One vector is turned by the same rotation once a step. Each row is the vector after some number of steps, and that number follows the row.
The counts run from 0 to 528.
[ 0.24  0.16 -2.76 -1.43  0.34 -2.34  1.44  0.16  1.79  2.83 -0.82  2.50
  1.72  1.92  1.20] | 13
[ 0.04 -2.08  0.38  0.51  2.37 -1.54  2.05  0.42 -0.02 -0.88 -0.97  0.96
  2.93  1.12 -3.36] | 90
[-0.67  1.50 -2.21  1.18  0.16 -2.37 -0.28 -1.43 -0.70  2.79  0.60  1.21
  1.68  1.58  2.55] | 290
[ 0.55  0.83  2.03 -0.90 -0.87 -4.17  0.94 -0.09 -1.35  0.45 -2.38  1.50
  2.77 -0.44  1.61] | 275
[ 1.51 -1.26  1.81  0.58  4.32  1.68 -1.45  1.06 -1.27  1.38 -0.31  1.74
 -0.28 -1.37  0.69] | 332
[-0.30 -1.97 -0.09 -0.24 -0.10 -2.98  2.76 -0.39 -0.76 -0.29  1.86 -2.38
  1.69  1.25 -2.40] | 376
[-0.95 -1.71 -1.53 -0.48  2.90 -0.11  1.22  0.99  2.55 -0.11  1.89  2.25
  0.62 -0.85  1.02] | 240
[ 1.57  0.18  1.09  0.28  3.08  1.23 -1.99 -2.81 -2.10 -0.20 -0.19 -0.73
  1.68 -0.95  1.85] | 62
[-2.04 -0.36 -0.87  1.29  2.08 -1.42  1.69 -2.29  0.77 -1.86  3.10  1.65
  1.08 -0.63 -0.99] | 224
[-0.29 -1.20 -0.18  0.59  0.93 -1.84 -1.94 -1.24  0.59  4.09  3.90  1.46
 -1.25 -0.07 -0.89] | 462
[ 1.06 -3.32  1.52 -0.19  1.50 -2.31  1.91  0.39  0.09  0.61 -0.50 -1.23
  2.63  0.56 -3.14] | 99
[ 1.58  1.41  2.20 -2.03  0.91 -1.29  1.69 -2.25 -0.76 -2.01 -1.39  2.63
  0.58  1.38  0.26] | 426
[-1.11 -1.00 -0.46  1.56  1.22 -3.31  4.53  0.10  0.00  0.38  0.60 -1.10
  1.50  1.44 -1.95] | 371
[ 2.05 -2.20  3.01 -0.67  2.97  0.87 -1.51  0.28 -2.44 -1.27  0.10  0.30
  1.87 -1.49 -0.67] | 330
[ 1.46  2.02  1.01 -1.24  1.95 -0.17  2.62 -0.26 -1.14 -0.81 -0.43  3.38
 -1.05  0.81  1.93] | 421
[ 2.80 -1.92  1.01 -2.94  1.44 -0.09 -1.53 -0.49  0.68  2.76  0.59  1.26
 -1.30  1.79 -0.93] | 176
[ 1.05 -2.69  0.58 -2.41 -0.31 -3.14  1.52  0.71  1.43 -0.51 -0.81  0.23
  3.31  0.63 -0.25] | 523
[-1.05 -0.84 -0.30  0.91 -0.55 -2.32 -0.28 -1.33 -2.81 -1.58  1.56  1.21
  3.42  2.40  0.23] | 300
[ 1.09  0.03  1.69  0.16  0.30 -1.81  2.03 -0.03 -1.93  1.46  2.01 -3.68
  0.04 -0.63  2.47] | 125
[ 0.84 -1.46  2.11 -0.80 -0.47 -2.81 -1.50 -2.15  0.14  1.17  2.77  0.25
  0.78  1.20 -3.11] | 456
[-0.89 -1.96 -0.03 -0.02 -1.45 -3.03 -0.85  1.04 -1.84  1.53  1.86  2.31
  1.71  1.54  0.29] | 31
[ 1.86 -2.11  0.86 -3.22  0.48 -0.30  0.48 -0.90 -0.23 -2.49  0.60  1.90
  0.51  2.75 -1.48] | 166
[-0.37 -1.09 -0.63 -1.24  0.91 -1.83  2.31  0.17  2.12 -1.75 -0.72  2.17
  3.33  0.27 -0.80] | 514
[ 2.15  0.31  3.03 -2.67  1.16 -0.40  1.60 -0.98 -1.50 -2.34  0.45 -0.16
 -0.11 -0.04  2.84] | 414
[ 0.57 -2.29  2.19  0.08  0.39 -1.98 -2.01 -1.70 -0.18  1.04  4.15 -0.94
 -0.02 -1.90  0.06] | 469
[-0.13  0.79  0.85  0.91  1.33 -1.91 -0.05 -4.54  0.82  1.04  2.41 -1.77
  1.29 -1.74  0.57] | 213
[ 1.30 -1.57  1.20 -1.28 -0.78 -3.32 -1.28 -2.71  0.97  1.33  1.85  0.01
  1.10  1.85 -2.46] | 452
[-0.46 -0.07  0.21  1.21  3.14  0.17 -0.62 -0.99  0.58  1.45  2.73  0.48
 -0.72 -3.18  2.26] | 483
[ 2.50 -0.89  0.13 -3.28  1.21 -0.07  1.13 -2.40 -0.26 -2.42  1.30 -0.15
  0.93  3.30  0.63] | 158
[-1.05  0.37 -1.24  2.35  2.33 -2.48  3.62 -0.34  0.54  2.55 -0.30 -0.10
  0.67  1.26 -1.42] | 366
[ 1.20 -2.45  0.27 -1.54  1.05 -0.29  0.66  0.15 -1.26  0.61  3.62 -2.66
 -0.74  0.13  2.21] | 394
[ 1.57  0.70 -2.09 -1.95  0.67 -1.41  1.18 -1.18  2.37  2.25 -1.82  0.89
  2.48  1.25  2.23] | 8
[ 1.87 -1.03  1.54 -0.94  1.27 -1.03 -0.38  1.37 -0.05  3.31  0.82  3.41
 -1.99  0.46 -1.19] | 181
[ 1.83  0.20 -1.79 -2.64  2.14  0.98  1.44 -1.64  0.52 -0.16  0.93  0.14
 -0.40  2.68  2.01] | 155
[-0.97  1.47  1.03  0.68  0.44 -1.47  3.98 -0.75 -3.29 -2.05  1.62  0.24
  0.29  0.27  2.07] | 136
[ 1.23 -1.04  0.87  0.55  0.71 -1.26  1.27  0.24 -1.61  2.76  1.34 -4.09
 -0.19 -0.83  2.42] | 121
[ 0.64 -1.72  0.51 -0.72 -0.04 -1.74 -3.05 -0.45 -1.64  3.24  2.30 -0.92
  1.37  0.75  2.05] | 37
[ 1.26 -0.06 -0.50 -1.17  2.09 -0.26  0.78 -2.51  2.47 -1.19 -0.44 -0.97
  2.85 -1.51  2.42] | 503
[ 0.87 -1.02 -1.95 -2.69  2.83  0.65  1.51 -0.69 -0.03  0.41  0.87  3.26
 -0.86  3.72  1.14] | 160
[ 0.43 -1.67 -0.07 -1.89 -0.94 -3.89  0.43 -0.29 -0.23  0.14  0.15  1.32
  3.27  2.22 -0.34] | 19
[ 0.69 -0.86  2.49  0.12  0.30 -0.96 -2.90 -1.23 -2.96 -0.32  2.19 -0.54
  1.35 -0.42  2.16] | 49
[-0.60  0.19 -2.97  0.53  1.09 -1.68 -1.35 -2.17 -1.35  2.54  1.59  0.24
  2.19  2.65  1.75] | 298
[-0.82  0.43  1.33  1.92  2.61 -0.79  0.65 -0.18 -0.51 -0.94  2.25  1.89
 -0.42 -3.21  1.43] | 484
[ 0.58  0.31 -0.58 -1.85  1.06 -0.51  2.35 -1.71 -1.61 -3.37  1.35  0.26
  1.24  2.42  1.56] | 149
[-1.20 -2.03 -0.53 -0.24  1.65 -0.88  1.17 -0.92  1.23 -3.28  2.46  1.09
  2.31 -0.98 -0.88] | 233
[-0.48  0.42 -1.86 -0.58  0.96 -2.57  2.28 -0.37  1.59  1.66 -1.56  2.87
  2.02  1.20  1.41] | 9
[ 2.04  1.65  0.40 -1.24  2.49  0.63  1.37 -0.12 -0.86  0.41  0.33  1.94
 -1.58  0.30  3.39] | 416
[ 1.02 -1.85  0.25 -0.78  0.01 -2.25 -1.93 -2.63  0.99  3.24  2.75 -0.41
  0.35  1.11 -1.21] | 457
[ 0.68 -0.23  1.63  0.32  1.83 -0.66 -1.00 -1.76 -0.02  0.56  2.77 -1.42
  0.32 -3.10  1.89] | 482
[ 1.34 -3.22  0.60 -0.86  1.99 -2.16  0.97  0.05  0.96  0.10 -0.87 -1.92
  2.56  0.71 -3.36] | 95
[-1.04 -1.06  1.27  1.32  1.27 -2.04 -0.70  0.20 -0.88  2.03  3.90  2.61
 -1.02 -1.02 -1.12] | 467
[ 0.02 -1.88 -1.78 -1.29  0.03 -2.19 -1.20  0.34  0.61  3.77  0.63  0.67
  1.44  2.73  1.54] | 25
[ 0.64 -0.66  0.07  0.37  0.70 -2.78  2.55 -1.78 -0.22  0.79  0.13 -2.79
  2.29  0.82 -1.68] | 368
[ 3.36  0.90  1.35 -2.88  0.47 -1.52  1.27 -3.19 -0.10 -0.70 -1.62  0.69
  1.26  2.03  0.24] | 431
[-0.09 -2.46  0.77  0.34  2.12 -1.92  2.70  1.15  0.32  0.33 -0.66  0.97
  2.36  1.02 -3.23] | 94
[ 0.24 -0.80  1.16  0.83  1.56 -0.85 -1.27 -1.35  0.04  2.33  3.66 -1.64
 -0.59 -2.81  0.94] | 474
[ 1.05 -0.09  2.44  1.52  4.10  0.68  0.37  1.03 -1.81  0.34 -1.13  3.01
  0.29 -1.43 -0.42] | 337
[ 2.62  2.20  0.27 -2.14  2.95  0.43  1.10 -1.61  0.57  0.88 -1.05  2.02
 -1.31  1.26  2.10] | 424
[-0.71 -0.30 -1.13 -0.77 -0.57 -3.88  2.17  0.90  0.59  0.31 -0.48  3.51
  2.41  2.16  0.01] | 14
[-1.15 -2.51 -0.34  0.69  2.90  1.02 -1.40  1.44 -2.05 -0.17  2.13  2.98
  0.14  0.86  0.20] | 320
[ 1.11  1.17 -1.08 -1.24  1.72 -0.91  1.05 -2.51  0.72  2.72 -1.04  3.14
 -0.25  2.71 -0.75] | 437
[ 0.41  0.57  2.86  0.12  0.51 -2.79 -0.09  0.29 -0.77  2.62  1.32  3.10
 -1.83 -0.78 -1.50] | 190
[-0.23  1.32 -0.81  1.66  2.50 -1.14  0.84 -4.46  1.05  1.73  2.34 -0.32
 -0.14 -1.67  1.06] | 214
[-0.17 -0.31  2.24 -0.80  0.28 -3.03  1.93  2.65 -0.09  0.81 -1.48  2.42
  1.48 -1.18  1.82] | 266
[ 0.24  0.10 -1.66 -0.06 -0.37 -2.03 -1.18 -3.00 -1.39  1.46  0.41 -1.07
  2.90  2.22  1.79] | 293
[ 1.23 -1.68  1.05 -2.04  1.49 -0.33 -0.18  1.00  0.10  2.41  0.70  3.77
 -1.42  1.70 -1.18] | 177
[ 1.02 -1.25  0.78 -0.15  0.72 -2.35  1.58  1.51 -0.88  3.15  2.02 -3.21
 -0.12 -0.88  0.97] | 117
[ 0.40 -2.71 -1.38 -0.51  1.78  0.85 -2.59 -1.75 -1.70  0.32  2.70 -0.46
  1.11  1.70  1.46] | 310
[-1.07 -0.86  0.96  1.68  1.84 -0.90 -0.34  0.04 -0.08  2.28  3.64  1.58
 -1.92 -2.88  1.37] | 475
[ 0.34 -2.39 -1.74 -1.76  2.58  0.91  0.20 -0.26  3.03  0.05  2.02  0.20
  1.22 -1.31  1.73] | 239
[-1.68 -1.22  0.65  1.40 -0.57 -2.13 -1.53  1.58 -2.52  1.04  2.31  2.69
  0.94  0.54  0.96] | 39
[ 0.16 -0.62 -0.41  0.79  4.53  0.23  1.76 -0.97  0.18 -0.71 -1.61  2.40
  2.46  1.30 -2.33] | 81
[-1.07 -0.05  1.19  1.66  0.19 -2.14  3.70  1.36 -2.54  0.97  2.03 -0.37
 -1.00 -0.68  1.33] | 123
[ 0.67 -3.08 -0.10 -2.06  1.93 -0.05  0.34 -0.98  2.18 -1.63  2.08 -1.11
  2.51 -1.25  0.50] | 238
[-0.35  1.49  0.84  2.13  1.69 -1.17  0.07 -2.60 -0.05  2.90  1.66  1.10
 -1.47 -1.11  0.58] | 206
[ 0.25 -1.75  2.39 -1.87  0.43 -2.51  1.26  2.27  1.20 -1.15 -0.52  1.83
  2.07 -2.02  1.00] | 258
